One vector is turned by the same rotation once a tick. Each row is the vector after some number of ticks, and that number follows the row.
The counts run from 0 to 151.
[ 12   2  -1  -9  -5  17  -1  10  25  22 -10 -26  10  -4   7   2  -3  28
  -6  16 -21  19  -9  -6 -12 -39  -2   0  18  -1   0  -2]
119
[-27  22 -12   0  -9 -10  -2  -4  27  -1  -2 -25 -35 -14 -17  -3  -2   9
   2  19 -17  28  10  -7 -11   0   2 -10  -5  12  16  13]
108
[ 24   9  10 -22   2  -5   6 -27 -31   0  17 -20 -18  -1   6   5 -23  -8
  -1  35   7 -11 -17   5 -24 -10  -3  -4   7   3   1  10]
62
[ 13  30  -3 -16 -11  -1   3  -6  32 -17 -13  -6   5   1 -20  14   2   5
   7   1 -16  23   4 -19 -20 -13  20  -9  21  11  11   6]
115
[-32  -4   3 -10 -17  19  -2  32  11  12  -7  20   6 -20  -6  -6  27  -1
   9  14  -9   5  -5 -18 -16 -19 -14 -10 -21  10   0   1]
78
[ 33   5  -1  -8  -7  -8   3  -3 -12  22  18 -11 -11 -35  -1   9   5 -28
   3   4  15  14  23  11 -15   1  -6  -3  20 -17 -10 -22]
54
[-15   8  -5  21  -1 -22  30  -2 -11  29  14  -7  -1  -2   2 -10  13 -12
  21 -18  15  11  29  11  -4   7 -11 -11  10 -13  -6 -16]
141
[-10 -18 -14 -23  -9   8  -6  -2  -9   6 -10   4  -3 -12   5 -24 -14   0
  13   7  12   9 -39   6  20 -28 -25 -11  14  -6   3 -18]
90
[-24 -19  -4  17 -23 -24   1  12   2  33   9   3  16  11 -12 -21   5  11
  15  -8  11  17   8 -11  -6  15  -7  -2 -14  10  13  10]
136
[ 31  -4  14 -23 -19   5  -8 -20 -17 -14  12 -10   8 -23  -8  12  12   2
 -23  -2  19  14 -10   7 -23   1   6 -10 -10 -14  17  -6]
58
[-30   1  -6  12  12 -32  10 -29   5 -20  -1   5 -22  -3  -8   8 -23 -14
  -8  13  -9  10  -9  -5  -5  18  -3  -5  12  24  18  -7]
103
[ -6  43   2 -11 -13   4  22   5  -3  15  -6 -26   3   8   6   2  -1  22
  12  10 -23  31  15   6  -6 -16   2 -21   4  -4   6   7]
21
[-14  32  -6   1   0 -29  28 -17   2   0  15   7   9  15 -10  11  -1  -6
  11  -3  -4  26  25 -17 -14   4  15 -12   5  19  16   3]
16
[-10 -11  -2  25  -5 -29  21 -10 -10  16 -10  -3  26  25  14  15  -8  -9
   9 -17  -1  -9  10 -33  -3   8  15  15  -6   8   2   0]
133
[-16  26 -13   8  11 -26  29  -3   2  17  15  -3  -1   7  -2   3  -8  -5
   9   7  -8  30  26 -17 -11  -2   3  -7   4  24   7  -1]
15
[-24  11   5  14  13   6  11 -13  31  -6   5 -12 -12  -7  -1  20  22   4
 -14  -3 -14  16   7   7 -27 -13   6   2  25   0   7 -17]
111
[ 13  33  -8  -6  -2 -11   4   8  31  -2  -8  -2  -4 -12 -20  17 -14  -1
   1  14 -18  28  14 -19 -20 -10  13  -4  24  13   2  -2]
114
[ -6  -5  21  -8  -3   9   8 -20  -6  -6   1   1 -15   7   3   2   6   3
   2  24  11 -12 -18 -15 -24   0   6 -11 -30   4   3  41]
69
[ -3   5  -3 -19 -23   3  -1   4   0  -8 -31  21  21 -22   1  11  -2 -22
  12  -9  -1  11 -14 -25  19 -14   8 -12  -6 -10   3 -22]
86
[-35 -11  -4  14 -34 -21   5  11 -13  24   4  -4  16  10  -4 -18   3  16
  11  -8  -2  17   5  -4  -8   9 -13  -3 -22  18  23  -4]
137
[ -6 -40   0  20  -1  -4   7 -13   9  29   4 -13  10  27  15 -10   9  21
   9 -11  14  -3  -9 -13  -5 -14  -9   7   6  -3  -1  17]
129
[-26  -2 -13   2 -14 -20   3 -26   4   1  11 -15  -5  18 -10  -9  -5  20
  -4   2   0  24  -4 -24  -3   6  10   3 -20  24  29  12]
10
[-11  18   0   0 -18 -31  12  10 -20   5   4   5  19  -4 -14 -11  -4 -15
  10 -10  -1  22  21   8 -15  22 -10 -20  17   3  13 -21]
143
[ 32   9   9 -35 -30  -6 -11 -19 -16 -21  11  -5   7 -15 -14  11   2 -11
  -9   0  16  10  -8  -2 -26   9  13 -11   2   1  19  -3]
57
[ 15 -28  14  21  -2 -22  11 -10   6   9 -25   6  18  24  13  14  -5 -10
  18  -3  -3 -23   2  -6   1  13   4  -2  16 -23  -9  15]
35
[-16  -7 -19   4  -8 -31  -1 -20   9  20  11  -9 -11   4 -13 -11 -20  12
   0   3  -3  26   4 -26  -2   3   5   6 -25  18  22  17]
9
[  6  20   0 -17 -25  -7   4  -1 -11  24   1 -20  -9  -7  -4 -21  -1   9
  18   4   8  18  10  30  -8   4 -18 -29   9 -23   5  -3]
148
[ -6 -37   8  13 -32 -25 -14  15  -2  16 -21   0  18  10  -3  -7  -5   5
   4   9 -20  -9  -8  -2   1  21  -8  -6  -4  -1  15  12]
38
[ 25 -26   9  -1   8  -4  -6   5  31  24  -2  19  36   9   0   8 -19  14
 -12  -6  -7   8 -17 -11 -22 -15  -1   1  24   0  -4   7]
124
[  7  22  16 -14 -15  -6  22 -18 -24 -10  -2 -15   6   4   3   6   0   0
   5   2  -5   4  -9  29 -17   9  -3 -20  26 -20   9 -26]
150
[-14 -29  -2  24 -15 -31   1  13 -10  18   0 -14 -13   3  -2 -13  12 -17
  22   6   4 -10  14   1 -10  15 -12  -4  26  -2   0 -10]
43
[-26   3   3  16   8 -19   1 -26  32 -10  -4   9 -15 -17  -8  25   6  -3
 -24  -6  -3  19  13  -2  -7  23   7  -4  -9   0  12  -6]
105
[-25  15  -1  -6  -6  20  21   7  -6  -8 -16  -1  -6  -5  12   1  31 -21
  27  -1  12  -6  -7 -22   0 -29   6  -2   6  -8 -11  -8]
81
[ 17  -1  17 -11 -16   4   6 -11   7   3 -22  -6  24  21   5   7   3  24
  14  -9   1   6  -5   6  -4  -4   8 -25   4 -33   0  30]
29
[  1 -43  11  21 -14 -28 -10  11  10  23 -21  14  18  14  -7  -9  -3   1
   8  -1  -7 -10  -6  -1  -8  22 -12 -10   9  -9   4  23]
37
[-22   2  -1  15   7 -13  -3 -16  42  10  -9   1 -23 -25  -9  13   5   4
 -18  -1  -8  22  17   0  -6  15   4 -11 -19  -4   7  -1]
106
[  8  25   8 -21 -22  -7  12  -5 -27   2   5 -21  -1   0   0 -13  -7   2
  16   6   0  11  -5  31 -14   5 -13 -25  21 -16  12  -7]
149
